124	144	92	45
130	166	99	104
130	149	123	85
=>
124	144	92	45
130	149	123	85

126	139	143	86
132	122	133	114
154	82	105	79
179	209	109	133
169	121	107	114
134	131	121	114
199	187	108	100
162	82	54	170
=>
126	139	143	86
154	82	105	79
169	121	107	114
199	187	108	100

112	136	153	138	122	180	123	124	135	133	113	119	87	163	156
48	125	125	112	182	98	186	195	172	195	169	138	65	154	129
126	128	128	129	127	130	127	126	127	126	130	130	129	130	132
125	127	127	127	128	128	128	128	126	125	132	129	131	130	129
138	121	104	129	133	80	133	129	118	121	155	143	170	101	135
128	127	128	125	130	129	129	130	126	127	127	125	128	128	121
=>
112	136	153	138	122	180	123	124	135	133	113	119	87	163	156
126	128	128	129	127	130	127	126	127	126	130	130	129	130	132
138	121	104	129	133	80	133	129	118	121	155	143	170	101	135

223	144	133	55	175
136	107	128	127	127
124	77	155	125	127
160	107	127	111	102
=>
223	144	133	55	175
124	77	155	125	127

129	164	99	110	90	100	113	100	132
128	106	102	53	79	159	128	62	138
75	194	151	163	92	163	108	49	180
102	100	114	125	195	72	117	174	96
=>
129	164	99	110	90	100	113	100	132
75	194	151	163	92	163	108	49	180

91	150	72	94	112	90	100	105
76	70	133	96	56	79	180	106
136	155	90	192	150	151	100	63
196	62	143	166	120	97	205	143
121	209	98	32	71	211	128	192
158	113	137	131	111	127	71	166
118	148	151	168	176	101	106	124
42	146	101	119	134	161	61	90
132	103	126	186	58	55	53	132
144	178	196	102	187	98	137	100
147	102	153	176	126	124	93	124
=>
91	150	72	94	112	90	100	105
136	155	90	192	150	151	100	63
121	209	98	32	71	211	128	192
118	148	151	168	176	101	106	124
132	103	126	186	58	55	53	132
147	102	153	176	126	124	93	124

158	184	90	90	218	164	161
203	223	73	87	179	153	195
125	152	103	150	200	144	175
170	197	83	89	213	152	174
167	193	85	89	215	155	172
=>
158	184	90	90	218	164	161
125	152	103	150	200	144	175
167	193	85	89	215	155	172

120	160	81	179	150	104	55	55	131	144	140	107	138	153	195	141
125	167	65	177	107	79	102	142	45	166	198	142	91	115	138	150
88	152	60	154	145	74	110	78	94	153	205	129	142	128	193	120
=>
120	160	81	179	150	104	55	55	131	144	140	107	138	153	195	141
88	152	60	154	145	74	110	78	94	153	205	129	142	128	193	120
---
182	221	59
177	159	52
55	30	227
=>
182	221
177	159
55	30

90	109	214	151
174	96	136	225
85	140	48	28
168	170	173	201
=>
90	109
174	96
85	140

118	54
215	124
34	33
49	160
=>
118	54
215	124
34	33

98	168
212	70
54	164
197	92
117	135
=>
98	168
212	70
54	164

179	128	137	117	166
146	139	138	148	66
174	108	98	52	139
=>
179	128
146	139
174	108

101	140
182	103
183	142
198	134
189	37
=>
101	140
182	103
183	142

148	91	219	91	106
189	134	182	137	88
175	165	134	67	151
=>
148	91
189	134
175	165
---
154	97	133	137	197	115
140	161	159	133	184	57
128	127	137	125	142	67
113	161	159	113	109	198
113	127	139	113	128	130
137	120	127	130	135	130
124	125	134	124	138	122
132	124	127	133	182	122
156	119	134	142	228	99
157	113	133	142	229	102
122	97	125	113	109	198
=>
198	109	113	125	97	122
102	229	142	133	113	157
99	228	142	134	119	156
122	182	133	127	124	132
122	138	124	134	125	124
130	135	130	127	120	137
130	128	113	139	127	113
198	109	113	159	161	113
67	142	125	137	127	128
57	184	133	159	161	140
115	197	137	133	97	154

119	122	84	177	157	128	136	88	138
186	44	172	132	89	109	206	157	110
=>
110	157	206	109	89	132	172	44	186
138	88	136	128	157	177	84	122	119

190	160	55	148	99	178	95	166	180	154	63	106	157
210	62	55	43	99	205	183	47	120	90	55	189	100
171	151	82	139	90	182	68	136	172	129	80	75	139
=>
139	75	80	129	172	136	68	182	90	139	82	151	171
100	189	55	90	120	47	183	205	99	43	55	62	210
157	106	63	154	180	166	95	178	99	148	55	160	190

93	128	118
167	131	112
148	127	153
145	130	130
127	129	45
94	128	135
=>
135	128	94
45	129	127
130	130	145
153	127	148
112	131	167
118	128	93

173	150	173	144	161	150	99	143
134	147	183	119	161	172	96	201
52	59	72	49	114	71	213	193
93	118	84	201	67	105	149	57
=>
57	149	105	67	201	84	118	93
193	213	71	114	49	72	59	52
201	96	172	161	119	183	147	134
143	99	150	161	144	173	150	173

163	166	183	211	144	136
194	111	191	180	158	102
153	183	181	207	136	139
134	206	177	193	120	136
122	214	176	183	113	128
=>
128	113	183	176	214	122
136	120	193	177	206	134
139	136	207	181	183	153
102	158	180	191	111	194
136	144	211	183	166	163
---
126	120	132	107	107	81	139	60	161	27	73
148	110	144	154	122	196	114	177	123	211	196
=>
148	110	144	154	122	196	114	177	123	211	196
126	120	132	107	107	81	139	60	161	27	73

72	61	211	28
148	144	72	167
56	60	202	46
144	150	83	162
142	124	64	160
59	60	200	46
94	70	195	52
142	147	87	165
143	111	49	162
142	153	78	164
68	62	199	47
66	63	201	46
=>
72	61	211	28
56	60	202	46
66	63	201	46
59	60	200	46
68	62	199	47
94	70	195	52
142	147	87	165
144	150	83	162
142	153	78	164
148	144	72	167
142	124	64	160
143	111	49	162

120	137	125	158	122	186	131	167
143	97	147	124	129	115	149	118
69	118	78	168	148	75	119	59
214	164	128	147	157	151	133	113
89	105	131	142	138	83	100	193
30	137	107	119	110	84	166	126
117	122	127	133	132	37	123	146
40	171	64	133	126	143	122	128
224	140	111	164	123	153	143	95
66	116	101	115	126	166	112	69
137	125	103	129	98	126	127	69
=>
143	97	147	124	129	115	149	118
89	105	131	142	138	83	100	193
214	164	128	147	157	151	133	113
117	122	127	133	132	37	123	146
120	137	125	158	122	186	131	167
224	140	111	164	123	153	143	95
30	137	107	119	110	84	166	126
137	125	103	129	98	126	127	69
66	116	101	115	126	166	112	69
69	118	78	168	148	75	119	59
40	171	64	133	126	143	122	128

107	170	55	163	65	84	205	55	72	105	166
117	99	162	85	171	161	54	176	160	117	123
148	100	187	92	183	154	74	179	175	145	102
71	154	70	148	77	86	151	68	80	85	176
126	127	144	97	152	141	84	166	154	116	130
149	159	83	172	91	100	193	99	101	140	137
=>
148	100	187	92	183	154	74	179	175	145	102
117	99	162	85	171	161	54	176	160	117	123
126	127	144	97	152	141	84	166	154	116	130
149	159	83	172	91	100	193	99	101	140	137
71	154	70	148	77	86	151	68	80	85	176
107	170	55	163	65	84	205	55	72	105	166

120	135	158	103
133	140	123	128
145	175	124	115
123	115	130	131
104	49	120	160
134	115	100	152
156	166	87	146
120	138	159	102
128	109	110	148
=>
120	138	159	102
120	135	158	103
123	115	130	131
145	175	124	115
133	140	123	128
104	49	120	160
128	109	110	148
134	115	100	152
156	166	87	146

109	169	125	163	122	103
121	158	90	169	127	96
200	167	31	144	180	46
105	127	163	140	80	141
154	103	107	110	124	133
134	100	135	101	136	149
=>
105	127	163	140	80	141
134	100	135	101	136	149
109	169	125	163	122	103
154	103	107	110	124	133
121	158	90	169	127	96
200	167	31	144	180	46

57	36	98
54	29	110
76	50	76
80	51	74
85	189	178
=>
85	189	178
54	29	110
57	36	98
76	50	76
80	51	74
